Each row has a name. Each question is about the rows just above it.

mezaz: [129 172 183 154 109  86  97]
Zamez: [ 92  88 114 143 150 134 116]
volo: [182 100  85 105 110  86  97]
gebep: [168 125  91  89 116 144 150]
tul: [180 178 139  99  86 106 136]
somu: [141 172 184 143 150 134 115]
After [172 184 143 150 134], its row goes on with -> [115]
Go on from [114 143 150] to the end of its row. -> [134 116]
After [168 125  91  89], its row goes on with -> [116 144 150]
After [168 125], its row goes on with -> [ 91  89 116 144 150]
The rest of the row after [ 91  89 116]: -> [144 150]
Go on from [125  91] to the end of its row. -> [ 89 116 144 150]
After [172 183], its row goes on with -> [154 109  86  97]

febe: [ 95 153 153 156 123 153 154 122  93 152 153 152  92 157  93  97  98 163
 102 156  82 102 156 122]
Mapi: [ 97 101 101 102 159 102 101 158  95 102 101 101  92 103  96 101 105 164
 102 156  82 102 103 160]
lof: [112 101 101 101 156  98  98 157 111  99 153 152  91 157 111  97  97 164
  98 150 108  99  94 159]
Go on from [164 102 156  82 102] to the end of its row. -> [103 160]
After [153 152  92], its row goes on with -> [157  93  97  98 163 102 156  82 102 156 122]
Go on from [97 97] to the end of its row. -> [164  98 150 108  99  94 159]
Go on from [152  92 157] to the end of its row. -> [ 93  97  98 163 102 156  82 102 156 122]
The rest of the row after [ 91 157]: -> [111  97  97 164  98 150 108  99  94 159]
Go on from [101 101 102] to the end of its row. -> [159 102 101 158  95 102 101 101  92 103  96 101 105 164 102 156  82 102
 103 160]

Vataz: [136 139 116 140 116 111 111 134 114 151 104]
piv: [109 145 141 148 107 167 102  99 111 127 134]
zato: [141 105 116 148 106 167  83 111  95 147 132]
Rap: [123 154 131 120 139  85  92 115 100 132 118]
mig: [122 157 128 118 138  81  84 111  95 147 105]
zorer: [108 134 144 109 148 118 117  99 124 123 132]
zutir: [140 137 114 143 113 116 115 141 116 147 108]
boril: [142 118 119 143 113 143 143 150 136 125 128]
bom: [126 147 131 120 138  93 100 119 106 133 115]
After [140 116 111 111], its row goes on with -> [134 114 151 104]
The rest of the row after [148 106 167]: -> [ 83 111  95 147 132]
The rest of the row after [131 120 138]: -> [ 93 100 119 106 133 115]
After [ 84 111  95 147], its row goes on with -> [105]
After [116 111], its row goes on with -> [111 134 114 151 104]

puvev: [126 153 137 105 125 134 129 133 132 124 144 138 138 134 136 135 143 139
 142 147 138 131 149 144 154 140 143 126 130 137 132 142 125 147 142 117
 141 132 149 136 142 144 130 129 116 122 125 132 130 105 122 138 160 117
 147 141 106 126 110 129 112 135 154]
rila: [127 128 135 128 130 104 134 129 151 145 117 146 143 135 136 135 143 139
 132 128 147 146 140 142 155 140 143 135 142 139  97 123 151 146 144 124
 151 126 139 130 106 120 133 120 152 114 143 125 106 157 152 143 123 149
 125 112 161 152 155 107 169 160 135]
nili: [134 131 120 171 132 143 134 129 120 126 147 123 127 120 139 147 131 141
 140 132 120 122  97 116 143 120 127 130 159 143 152 126 159 108 118 148
 149 137 113 151 133 149 125 143 143 155 122 131 148 150 126 144 129 134
 143 140 146 133 139 147 137 138 119]
Reg: [126 118 133 117 125 122 144 123 134 143 102 129 135 134 109 113 125 114
 108 119 143 132 157 135 124 133 135 136 109 106 113 134 113 150 134 113
 118 124 138 108 131  98 130 119 129 123 135 132 123 129 143 119 118 135
 104 123 136 135 140 115 144 132 131]
Go on from [155 140 143] to the end of its row. -> [135 142 139  97 123 151 146 144 124 151 126 139 130 106 120 133 120 152
 114 143 125 106 157 152 143 123 149 125 112 161 152 155 107 169 160 135]
The rest of the row after [154 140]: -> [143 126 130 137 132 142 125 147 142 117 141 132 149 136 142 144 130 129
 116 122 125 132 130 105 122 138 160 117 147 141 106 126 110 129 112 135
 154]
Go on from [135 136 135 143 139] to the end of its row. -> [132 128 147 146 140 142 155 140 143 135 142 139  97 123 151 146 144 124
 151 126 139 130 106 120 133 120 152 114 143 125 106 157 152 143 123 149
 125 112 161 152 155 107 169 160 135]

Gir: [109 131 140 100 150]
Lusi: [172 125 140  99  92]
vemab: [109 131 110 139  92]
guluf: [171 130 140 100  92]
The rest of the row after [172 125 140  99]: -> [92]
After [140  99], its row goes on with -> [92]
Go on from [131 110 139] to the end of its row. -> [92]
Go on from [125 140  99] to the end of its row. -> [92]
The rest of the row after [125 140]: -> [99 92]
After [131 140 100], its row goes on with -> [150]

repag: [148 132 140 135 117]
bibog: [119 109 114 135 130]
Fik: [148 133 114 136 130]
Pibo: [119 109 114 113 131]
Dofub: [148 133 116 113 121]
zedon: [109 121 141 135 130]
tefos: [119  93 140 135 116]
The rest of the row after [119  93]: -> [140 135 116]
The rest of the row after [109 114 113]: -> [131]
The rest of the row after [114 136]: -> [130]
Which row holds [148 133 114 136 130]? -> Fik
Go on from [132 140 135] to the end of its row. -> [117]

Durel: [ 93 133 138 120 133]
neboz: [172 120 115 116 132]
loro: [124 129 129 128 124]
ritut: [117 130 132 120 128]
kinu: [123 129 129 128 128]
piro: [117 130 131 120 132]
geb: [123 121 115 128 128]
The rest of the row after [117 130 131 120]: -> [132]
Go on from [133 138 120] to the end of its row. -> [133]
Go on from [120 115] to the end of its row. -> [116 132]
The rest of the row after [123 129 129 128]: -> [128]

vepot: [151  95 152 151 151 151 164 151 151 152 163 101 163 151 102]
fivo: [151 100 152 151 150 151 164 151 151 152 163 101 163 151 102]
gusul: [151 100 152 151 150 151 164 151 151 146 163 101 163 151 102]
keb: [119 100 153 119 120 144 167 118 119 152 163 100 163 151 146]
Go on from [163 100 163] to the end of its row. -> [151 146]
After [120 144 167], its row goes on with -> [118 119 152 163 100 163 151 146]
Go on from [151 164 151 151 146] to the end of its row. -> [163 101 163 151 102]

Dalip: [ 95  85 165  76 102  93]
sol: [ 89  92  94 109 162  92]
muvu: [ 89  93  94 108 162 156]
After [ 94 108], its row goes on with -> [162 156]
Go on from [89 92 94] to the end of its row. -> [109 162  92]
Go on from [89 93] to the end of its row. -> [ 94 108 162 156]
Go on from [108 162] to the end of its row. -> [156]

Fav: [145 109 122 141 118]
Fofe: [149 126 127 155 113]
tumo: [146 108 135  87 145]
nok: [106 109 135  87 145]
detiv: [109 170 141 121 127]
banib: [136 156 118 149 126]
Keboz: [136 176 118 149 126]
Sime: [101 122 118 157 124]
The rest of the row after [126 127 155]: -> [113]
The rest of the row after [156 118]: -> [149 126]
Go on from [118 157] to the end of its row. -> [124]

Det: [112 135 162 120 141 153 148  93 146  92 151  86 155 147 144 156 139 156
 159  97  99 160 148 124 124  90 113 142 100 137 158  91  91 150]
pupos: [158 155 112 161 158 128 139 124 133 144  90 144  91 130 139 153 136 115
  94 130 138 113  90 100 160 131 134 139 156 134  91  92  91 133]
musi: [160 164  88 163 166  84 106 124  85 130 131 135 128  80 104 163  89  84
 129 111 119 141 132 130 167 135 108  94 155 154 130 136 134  84]
After [92 91], its row goes on with -> [133]
Go on from [ 93 146  92 151] to the end of its row. -> [ 86 155 147 144 156 139 156 159  97  99 160 148 124 124  90 113 142 100
 137 158  91  91 150]
Go on from [139 124 133 144] to the end of its row. -> [ 90 144  91 130 139 153 136 115  94 130 138 113  90 100 160 131 134 139
 156 134  91  92  91 133]
After [ 85 130 131 135 128], its row goes on with -> [ 80 104 163  89  84 129 111 119 141 132 130 167 135 108  94 155 154 130
 136 134  84]

Mes: [119 115 137  91 126 131 124 133 114 141 125 127 122 115 133 106 133 112
 112 144]
kerer: [114 157 124 110 126 129 124 116 116 137 148 122 123 135 130 140 127 125
 145 104]
zarez: [119 115 137  91 126 131 124 133 114 141 125 127 115 111 125 108 140 139
 148 146]
Tadin: [114  86 133 110 127 129 134 138 133 139 133 131 132 122 130 140 126 122
 175 132]
Buri: [118 157 119 121 118 137 128 145  93 137 103 138 110 135 119 132 126 117
 113 136]
neret: [115 157 138 139 116 127 124 116 116 137 148 122 123 135 130 140 127 125
 145 140]
vuf: [124 110 139 124 134 113 136 116 134 118 133 118 129 127 126 108 132 138
 112 105]
gaka: [113 113 131 135 158 128 131 156 147 135 121 133 142 126 122 110 127 116
 165 138]
rute: [138 110 109 147 125 120 126 132 111 127 130 127 123 109 131 108 130 113
 139 139]
Tadop: [115 157 124 139 116 127 124 116 116 137 124 129 131 144 132 117 114 135
 114 142]
kuneb: [122 140 145 125 138 124 117 128 126 141 137 140 136 122 135 116 105 126
 142 107]
Go on from [157 124 139] to the end of its row. -> [116 127 124 116 116 137 124 129 131 144 132 117 114 135 114 142]
The rest of the row after [110 127 129]: -> [134 138 133 139 133 131 132 122 130 140 126 122 175 132]
After [125 138 124], its row goes on with -> [117 128 126 141 137 140 136 122 135 116 105 126 142 107]
The rest of the row after [124 134 113 136]: -> [116 134 118 133 118 129 127 126 108 132 138 112 105]
After [156 147 135 121 133], its row goes on with -> [142 126 122 110 127 116 165 138]
The rest of the row after [111 125 108 140]: -> [139 148 146]
After [125 108], its row goes on with -> [140 139 148 146]

nekav: [ 97 126 136 125 122 128 123 117 103 113 126 148 133 128]
Nekim: [129 120 123 115 125 137 123 133 119 122 124 127 129 124]
mebaf: [140 126 112 116 125 137 124 133 119 139 130 135 130 154]
Zope: [ 97 126 136 125 122 128 123 112 128 123 134 139 131 143]
Rarat: [134 144 145 121 135 128 123 111 167 134 128 135 132  86]
After [125 137 124 133 119], its row goes on with -> [139 130 135 130 154]
After [123 112], its row goes on with -> [128 123 134 139 131 143]

kef: [ 88 142 180 115 106]
Kufit: [124 101 181 115 158]
lizu: [123 101 181 115 106]
The rest of the row after [180 115]: -> [106]
After [124 101 181 115], its row goes on with -> [158]
Go on from [ 88 142] to the end of its row. -> [180 115 106]

koviv: [143 128 128 136 108 115 133 131 156 140 118 134 127 140 130 125 134 129
 143]
Pugak: [133 117 121 124 111 146 133 122 122 103 128 132 118 113 146 157 142 108
 178]
num: [131 141 135 121 105 127 138 135 127 128 152 130 126 132 155 123 150 105
 141]
Buraz: [122 137 139 144 100 108 154 132 149 130 114 144 138 135 161 107 143 117
 131]
zaze: [140 126 129 138 120 140 129 122 138 117 127 132 125 128 143 144 141 119
 145]
daduk: [133 123 126 157 105 136 133 116 148 107  98 147 131 122 140 146 141 138
 154]
piz: [136 114 124 135 110 113 137 125 151 124 111 138 126 121 135 128 128 124
 162]
zumev: [128 126 123 131 103 136 144 149 127 113 128 127 135 126 133 151 144 113
 155]
Bufe: [129 111 120 148 123 112 147 143 156 123 112 130 137 128 128 133 120 134
 145]
zizu: [122 137 139 144 100 108 154 132 149 130 114 144 138 135 161 107 143 117
 165]
saz: [127 131 140 152 130 127 140 127 143 121 131 131 133 141 162 124 139 115
 122]
tole: [129 134 152 174 103 126 149 135 161 114 103 138 127 139 148 125 146 130
 130]
After [138 126], its row goes on with -> [121 135 128 128 124 162]
After [155 123 150], its row goes on with -> [105 141]
After [127 139], its row goes on with -> [148 125 146 130 130]

nepi: [135 117 141 132 105 133 125 120 135 123]
luv: [135 116 141 132 105 131 125 126 130 145]
Zoga: [135 118 141 132 105 132 125 126 131 115]
The rest of the row after [132 105 131 125]: -> [126 130 145]
Go on from [132 105 132] to the end of its row. -> [125 126 131 115]
After [135 117 141 132 105], its row goes on with -> [133 125 120 135 123]
Go on from [135 117] to the end of its row. -> [141 132 105 133 125 120 135 123]
Go on from [117 141] to the end of its row. -> [132 105 133 125 120 135 123]
After [126 131], its row goes on with -> [115]

